A single turn carries every row of the set below to another of its rows. Some are shown first; where does it send the rows asked next?
K332: [-14.1  -0.9 -14.0   8.2 -30.1   0.3  16.1  -9.0 -10.0  -5.8  19.4  -4.5
   4.7  -1.9 -18.7  -5.7   8.1   2.2  -5.0  10.9  13.3   0.1   7.1  15.2
  17.3  -2.7   3.3   1.1  11.1   7.7   0.8 -12.5]
K542: [-12.3   6.3  -5.8   5.4 -15.6  -1.5  16.7 -19.8   3.9   2.3  11.5 -15.2
  13.2   8.8 -23.4  -5.9   9.3  18.6  -1.4   4.2  10.8  -0.7  -5.1  -7.7
  15.9   5.0 -11.2   0.9  -6.0   0.1  12.8 -16.5]
K911: [ -5.1   2.9  -5.0   3.9  -1.8  -9.5   4.1 -13.6 -11.4   6.3  18.1   7.1
  13.8  10.1 -31.2   2.0   8.8   2.0   5.6  -9.0   4.0  -4.6  16.7 -16.3
   7.9   6.9  -9.2   5.8 -10.8   7.6   4.6 -15.9]
K682: [  1.7   6.1   5.4   1.3 -10.9  -8.8  -4.3  -3.9  -0.6  -4.7  23.7  -8.4
   7.3   8.8 -17.5  -4.2  10.5  -3.1   3.9  16.3  -0.8   2.8  24.9 -10.0
   7.0  15.8  -7.0   2.9   0.0   3.7   7.6  -3.0]
K155: [  3.7   3.1  -3.6  -3.5 -17.8 -11.8  17.8  -0.8  -0.4  15.8  30.7   2.8
  15.5  -9.9 -10.3   2.5   9.2  -4.7  12.0  11.3   5.5  -7.8   2.2 -10.1
   9.4  16.7  12.6  -4.8  -2.0 -10.7   3.1 -22.2]
K755: [-25.3  -4.0 -21.5  -9.0 -12.9   1.7   5.9 -21.2   3.6   8.1  11.3  -2.1
  -1.5  10.5 -26.9  -8.4   6.9   4.2 -12.3   1.5   4.7   3.6  -6.7  -2.5
  11.2  -7.9  -3.7  -5.9 -12.3   7.1 -14.5  -7.3]
K181: [  1.1 -11.2 -10.1 -12.4 -22.6  -8.3  16.1 -16.6  21.2  16.2  22.1  11.5
  14.5  -8.4  -8.5  -2.7  11.6  10.4   1.5 -14.5  10.0   7.8   3.9  -2.7
   4.1   1.8  12.7  -3.8  -6.8   8.5   3.9 -15.6]
K405: [-19.3   6.1  -5.3  -0.7 -16.2  -2.1  13.9   3.5 -10.2  -2.1  23.7  -5.9
   7.7   1.6 -26.3 -11.3  14.7   3.4  15.7  11.0   5.3   8.3  14.1   2.9
   8.8  16.3  -9.2  -3.4  -5.4  -5.6 -16.2 -17.1]
K217: [  7.2  -5.6  -4.7  -6.1 -21.6  -2.7  16.4  -4.6  -3.6  19.9  31.8  -0.8
   9.4  -7.6 -10.3   3.4   8.0  -5.1   8.4   9.5   1.6  -7.0   0.3  -8.4
   4.4  17.9  19.8  -7.1  -6.1  -0.3   5.8 -15.5]
K118: [ -1.7  -2.5 -20.3  -1.6 -25.9  -5.2  11.1 -25.6  -5.6   1.5  12.5  -3.8
   2.4   0.2 -16.3  -4.5   5.7 -19.8  -0.7  -3.5  17.3  -6.1   9.5   2.6
   7.4  16.6   4.1 -12.8  -3.0   2.6 -20.5 -16.7]
K861: [ -1.8   6.5  -9.8  -9.6 -11.6 -12.8   6.6 -15.9   0.2  -2.2  27.9   7.1
  13.5  -4.4 -12.2  -3.9   9.1 -17.6   4.2  11.7  -3.9 -15.2  23.0   7.4
   7.4   1.9   8.4  -6.1  -7.4  13.0  -6.1  -9.0]
K760: [ -5.6 -11.5 -12.9   3.2 -14.3  -7.7  19.7 -16.0  -1.8  -8.0  17.9 -11.2
   7.3   3.2  -7.4 -10.1   2.5  -5.5  -4.3  -3.7  15.5  -4.2   2.4   2.1
  14.6  -9.9   5.4 -22.5   4.0   5.6 -11.8 -11.0]
K492: [ -5.1  -9.3  -5.3 -15.8 -11.0  -3.5  -4.0 -37.7   9.8  10.6  24.1  -2.0
   4.3   0.2 -20.5  -1.7  16.1 -19.4  -3.1   7.1   0.2  -1.8  14.5  -4.9
   3.4  -2.4  -5.9  -2.1  -3.5  13.9   2.3 -11.7]
K748: [-16.1  -9.2 -10.1  -0.6 -12.5   0.5  -1.6 -14.2   3.3   1.6  18.4   6.7
  -0.8  -8.1 -26.7 -10.0   5.4  -5.0 -10.9  -4.3   6.5   3.1  24.4 -10.1
   2.2 -13.3  -4.9   4.6   0.7  10.8   0.8   0.2]
K948: [-10.4  -3.6 -13.1  -0.4 -10.6  -8.5  27.7 -23.3   5.7  -9.9   4.8  -5.2
  24.0 -11.6 -18.6  -3.1   5.9   4.7   6.6   6.6   6.1   3.2   5.9 -11.8
  12.4  16.5  -0.9  -5.1 -13.2  -4.2   3.1 -19.0]
K221: [-15.9   7.5  -7.1  -3.2 -12.4  -1.6  10.3 -19.1   1.0   4.0  24.1  -7.8
   0.9  12.7  -6.1  -7.0  17.9  -6.5   3.3   1.8   3.5  -6.0   0.9  11.6
   1.9   1.0   0.8 -19.9  -7.5   2.2 -22.9 -12.3]
K461: [ -9.4   2.1  -6.1  -0.3   1.0 -14.3  20.7   1.6   1.6  15.0  13.9   3.1
   6.2   5.5 -13.1  -1.2   6.4  14.9  12.2   0.2  12.3  11.0  -1.6  -9.6
   1.3   3.0  16.0  -5.3   1.7   0.2   2.5  -0.1]
K776: [-27.1 -11.1 -14.7  -3.1 -15.8  -2.9  25.6 -14.4   8.5   3.4   8.7   3.9
   9.1   1.5 -34.5  -6.5  15.3  -1.2   4.3   1.8 -11.5   5.9  11.1  -5.8
  10.3  13.2   0.0   1.3  -8.3 -12.4  -8.5 -15.9]
K283: [-10.3  -4.6 -10.9 -11.5 -12.9  -6.4  12.3  -0.5  13.7   9.4  23.5  17.4
   3.5  -7.9  -7.4  -8.5  15.5  -8.7   0.2   9.8   0.2  18.7   6.2   3.9
  -2.1  -0.8   4.4 -18.8  10.6   1.6  -7.3   0.7]
K951: [-14.3  -6.7   2.7 -11.1  -4.9 -10.7   7.0 -12.4  12.4   0.1  20.5   1.3
  15.0  -0.5 -24.1 -12.2  20.7  -6.1  14.4  12.3  -5.6  -2.6  12.6 -14.8
  -7.8  13.5   0.0  -6.4  -1.9  10.1  -2.8   7.7]
K483: [-14.5 -11.8   0.4   3.9 -16.3   8.4   3.5  -6.6   7.6  -8.3  11.1   0.3
  20.6   2.2 -12.6 -11.0   4.7   6.6  10.5   7.6  12.6   5.6  13.0  -1.3
   7.6  21.6 -20.4  -5.1   1.2  -5.2  -4.7  -9.8]
K541: [-19.3 -22.0 -18.0  -3.2 -16.7   6.7   9.9 -13.6 -10.1  -0.5   6.0  -0.9
   4.0   0.6 -23.8 -10.7   3.1  -9.3  -4.2  12.7  11.7   3.4   1.4   5.7
   5.8  -1.9   0.3 -18.0   5.9   8.9  -3.3  -1.3]
K323: [ -7.2  -7.8  -7.9  -9.8 -14.0  -7.6   1.0  -9.1  17.7  25.8  28.7   3.5
   8.3   6.8 -20.1   6.2   6.9  -7.0   3.9  11.2  -0.5  -0.1   0.3 -17.1
   1.2  18.1 -18.8 -10.5  -5.1  -2.4  -4.5 -22.2]
K964: [-12.7  -3.3   3.9  -2.7 -11.7   0.2  11.5 -21.5  21.4  -3.5  19.9  -8.6
  14.5   8.5  -7.3  -8.7  19.9   4.9   6.8  11.1   2.2  -3.6  -6.8  -2.3
  14.2  22.0  -6.5  -0.3   6.4  -1.4  -8.0  -8.6]
K267: [ -8.9  -3.9  -4.2  -2.2 -20.3   1.6   7.9 -17.8  -5.2   4.9  14.3 -13.7
  23.2   2.5 -23.0  -1.7   7.4   0.7  12.9   5.7  12.0  16.1   7.3 -11.6
  12.3  10.6 -16.3  -4.7 -19.4  -8.0  -6.8 -18.8]
K634: [ -2.6  -6.7  -8.4 -14.0  -9.2  -1.4  18.4  -1.3  16.1   9.8  25.7  11.4
   8.3 -12.2  -8.8  -5.6  14.9  -4.9   2.0   8.1  -3.6  28.0   7.6   0.8
   5.0   2.7   0.8 -15.4   3.7  10.3  -3.8  -1.3]
K857: [ -7.3 -14.9   0.0  -4.6  -7.1 -11.0  18.5 -18.6  13.7   7.1  20.0  -2.0
  22.0  -2.6 -30.8  -7.3  10.4  -4.8   8.6  -3.2  -1.7  -7.2  15.2 -18.0
  17.3  -2.9   2.7   9.3  -0.1   4.0   7.2  -6.3]
K855: [-11.9  -4.7 -15.4  -7.6 -26.8   5.3  14.5 -26.0  15.0   2.1  16.6  -2.9
  -2.5 -10.5 -20.5 -14.2  12.6 -15.9  -9.1   9.5   4.0  -7.6   8.7   6.7
  16.0  13.8  -0.2   0.5   9.5  -3.3  -5.5 -16.0]
K990: [-11.5   1.4 -19.6  -5.2 -16.1  -7.9   3.9  -7.7   0.5  27.6  17.7   6.1
   2.2  -7.8 -19.7  11.9  -2.5  -2.4  -2.5   2.2  15.8  -2.5  14.4   0.7
   5.5   0.0   2.5   2.7 -14.1   2.3  -4.2 -28.6]
K803: [ -5.9   6.8  -5.8  -0.1  -8.1   4.6  -5.3  -4.4   4.2  18.2  21.2   0.7
  -0.3  -2.7  -3.1   9.4   3.4  -5.5  -7.2  21.9  13.6  10.9   3.2   3.7
   6.1   3.0 -11.8  -5.7   6.7   8.2   2.6  -9.0]
K189: [ -1.8   6.4  -1.9   0.8 -10.6 -10.0  -0.4  -5.1  -4.3   3.4  10.8   0.7
  13.1   5.4 -16.5  -6.6  16.6  -4.2  -6.3  -2.0  13.9  -5.1  12.0   2.7
  10.5 -10.0  10.2  -1.7  -1.1  19.1  -1.1   6.4]
K178: [-14.8 -14.9  -2.0  -4.4  -1.4  -6.9  16.6  -7.7  13.6  -5.6  -5.0  -6.3
  19.2   8.3 -15.8  -8.2  16.4   1.1   7.0   4.9   2.4  10.7   9.4  -0.6
  12.9  16.8   1.1 -11.7  -5.6  -6.5  -8.5  -8.2]
K381: [ -4.2   5.5  -4.4  -1.9  -1.8   8.6   1.8   1.5   8.9  18.0  17.4  -0.1
   4.2  -9.1  -5.3   9.8   5.5  -1.8  -6.5  19.7   7.5   9.4   7.1   3.2
   4.3  12.2 -12.4  -7.9  -3.2  16.7   4.6 -10.5]
K637: [ -0.2   0.0 -11.4  -2.2  -2.2  -9.1  21.9  -0.5   1.6  12.9  19.8   3.4
  -1.1   5.3 -10.4  -0.7  -1.5  12.1   8.0  -2.4   7.1  11.8   2.9  -7.6
   3.5   9.4  20.2  -5.0  -0.1   9.7  -1.4   3.3]
K423: [-14.0 -13.8 -12.1  -0.3 -11.9  -7.7  12.4  -0.2  20.0  15.9  14.7   5.1
  -0.8   2.6 -26.3  -1.1  -1.4   5.9   1.9   9.3   7.6  17.3  12.6 -10.2
   4.8  11.2 -11.6   2.4  17.5   2.3   8.6  -5.4]
K270: [ -2.4  -7.8 -14.0 -13.6 -21.7 -17.0  15.6 -18.5  24.3  18.6  17.7   8.0
  11.7  -6.3  -9.7  -4.0  11.1   2.2  -2.9  -7.1  13.5  -1.3   0.0  -0.9
   7.3  -5.6  15.9  -6.6   0.4   2.8   3.5 -15.6]
K311: [ -3.6 -15.8  -8.0  -7.5 -16.1   1.2   5.9  -3.2  15.2  27.1  33.0  -1.1
   4.2   1.3 -20.4   4.0   1.9  -7.4  -1.1   6.3  -2.6  -6.0   3.4 -15.4
   0.3  13.2 -15.1 -15.9  -6.7   6.5  -2.6 -20.0]
K424: [ -5.6  -3.7 -10.5  -3.8 -17.5  -0.9   3.8   0.0   6.5  27.2  15.2   0.8
   5.8  -7.1 -15.3  11.8   1.2   3.5  -2.6  -2.2  11.3  -0.5  20.2   2.7
   5.5   7.0   4.6   3.3 -20.2   4.9  -0.5 -26.8]
K641: [ -9.9  -9.4 -18.9  -6.6 -22.0   8.8  -1.5 -26.8   6.2   4.3  11.6 -10.1
  -0.3   7.1 -13.0  -6.7 -10.7 -12.1  -8.3  15.2   8.5  -3.9   5.3  -1.3
  11.5   7.5  -3.4  -8.4  -6.9  -0.2 -10.6  -2.6]
K244: [ -3.8 -14.8 -13.1  -0.2  -9.9  -3.4  15.4   2.1  16.9  19.1  16.7   1.6
  -4.9   3.6 -26.9  -0.4  -0.8   1.5  -2.8   0.8   8.8  14.5  11.4  -7.6
   7.3  13.7 -10.8  -3.3  16.3  16.8   3.7  -5.0]

K217 turns into K381
K964 turns into K221
Now find these:
K682 turns into K189
K155 turns into K803
K178 turns into K118

